Look-ups in named tables: a row name and a column name give one cell, copied from the table.

gutar
|  | vebuda | pif | muruzip | mageb | kisi | lipos | leb |
|---|---|---|---|---|---|---|---|
| nokotu | 80 | 74 | 58 | 148 | 100 | 122 | 124 |
| maf | 176 | 110 | 179 | 202 | 145 | 123 | 69 |
| kekeze | 132 | 89 | 183 | 12 | 94 | 123 | 68 |
| zuf | 116 | 203 | 153 | 57 | 105 | 123 | 152 |

muruzip of zuf is 153
kisi of nokotu is 100
pif of nokotu is 74
vebuda of maf is 176
mageb of kekeze is 12
leb of nokotu is 124
pif of maf is 110
kisi of kekeze is 94
muruzip of kekeze is 183
kisi of maf is 145
mageb of nokotu is 148
pif of zuf is 203
muruzip of nokotu is 58
vebuda of nokotu is 80
vebuda of kekeze is 132
Row with the largest kisi: maf

lazuk =
	vok	zin	fod	tuvu	kidu	dozaf	lebaze
kurob	5235	-3011	-1059	-2569	-2237	-2002	7522
tok	-4179	-4462	-2199	-7150	-1995	-2001	-526
susogu	-1568	-1354	137	7071	-1909	-2002	-3764

What is the tuvu of kurob in lazuk? -2569
What is the dozaf of tok in lazuk? -2001
What is the lebaze of kurob in lazuk? 7522
What is the kidu of kurob in lazuk? -2237
What is the zin of tok in lazuk? -4462
What is the kidu of susogu in lazuk? -1909
What is the kidu of tok in lazuk? -1995
What is the zin of kurob in lazuk? -3011
What is the lebaze of susogu in lazuk? -3764
Which row has the largest fod? susogu

peti =
fields: pomapu, lukomed, visapi, nupire, sek, tida, desomo
deroti: [-63612, -46921, -16387, 38530, -27106, -26414, -42627]
ninasa: [-48870, -29194, -34524, 38530, -18426, -5811, -42627]
fisag: [-12015, -91237, -38151, 5515, 51018, 30246, -37402]

What is the visapi of deroti in peti?
-16387
What is the tida of deroti in peti?
-26414
What is the sek of fisag in peti?
51018
What is the pomapu of deroti in peti?
-63612
What is the tida of fisag in peti?
30246
What is the nupire of deroti in peti?
38530
What is the nupire of ninasa in peti?
38530
What is the lukomed of fisag in peti?
-91237
What is the desomo of ninasa in peti?
-42627
What is the nupire of fisag in peti?
5515
What is the pomapu of ninasa in peti?
-48870
What is the pomapu of fisag in peti?
-12015
What is the desomo of fisag in peti?
-37402
What is the lukomed of deroti in peti?
-46921
What is the tida of ninasa in peti?
-5811
What is the visapi of ninasa in peti?
-34524
What is the desomo of deroti in peti?
-42627

Table tus
,teliv,pefaban,padumem,kof,vod,riz
kulupes,770,218,524,731,442,685
bapuvid,863,302,591,704,436,646
mik,450,711,564,384,665,491
soke,418,666,538,448,605,484
pega,595,621,679,501,649,328
nepin,448,633,478,436,631,448
mika,878,332,543,855,262,863

teliv of mika = 878
vod of bapuvid = 436
kof of pega = 501
vod of pega = 649
padumem of nepin = 478
pefaban of pega = 621
pefaban of soke = 666
riz of bapuvid = 646

Table mogu
|  | tezufa | sav | soki | romisok |
|---|---|---|---|---|
| zore | 46587 | 67777 | 43930 | 58965 |
| tafizi | 71049 | 15155 | 78628 | 61613 |
| firove | 56537 | 44681 | 37147 | 27362 |
| bimikor | 58113 | 58896 | 42301 | 66451 |
| mina | 35265 | 60950 | 23732 | 20808 |
| pon | 37037 | 58603 | 32105 | 31756 |

What is the tezufa of tafizi in mogu? 71049
What is the sav of bimikor in mogu? 58896
What is the sav of tafizi in mogu? 15155
What is the sav of pon in mogu? 58603
What is the tezufa of firove in mogu? 56537
What is the sav of firove in mogu? 44681
What is the romisok of zore in mogu? 58965
What is the soki of tafizi in mogu? 78628
What is the tezufa of mina in mogu? 35265
What is the soki of bimikor in mogu? 42301
What is the soki of mina in mogu? 23732
Row with the largest romisok: bimikor

tul:
|  | remo | bak |
|---|---|---|
| tal | -0.1 | 0.5 |
| bakul | -0.2 | 0.1 |
| duboter | -0.5 | 0.1 |
| miv | -0.9 | 0.0 |
| vuroda | 0.1 | 0.2 |
| muz | -0.1 | 0.2 |
| figumu | -0.8 | 0.0 |
| nol | -0.2 | 0.2 |
| varudi | 0.2 | 0.0 |
| lov | -0.8 | 0.2 |
| rim | -0.2 | 0.2 |
| lak | 0.2 | 0.1 |
| tomig | -0.1 | 0.2 |

bak of nol = 0.2
bak of muz = 0.2
bak of vuroda = 0.2
bak of lak = 0.1
bak of duboter = 0.1
remo of tomig = -0.1
remo of bakul = -0.2
remo of lak = 0.2
bak of miv = 0.0
remo of muz = -0.1
bak of bakul = 0.1
remo of figumu = -0.8
remo of nol = -0.2
bak of tal = 0.5

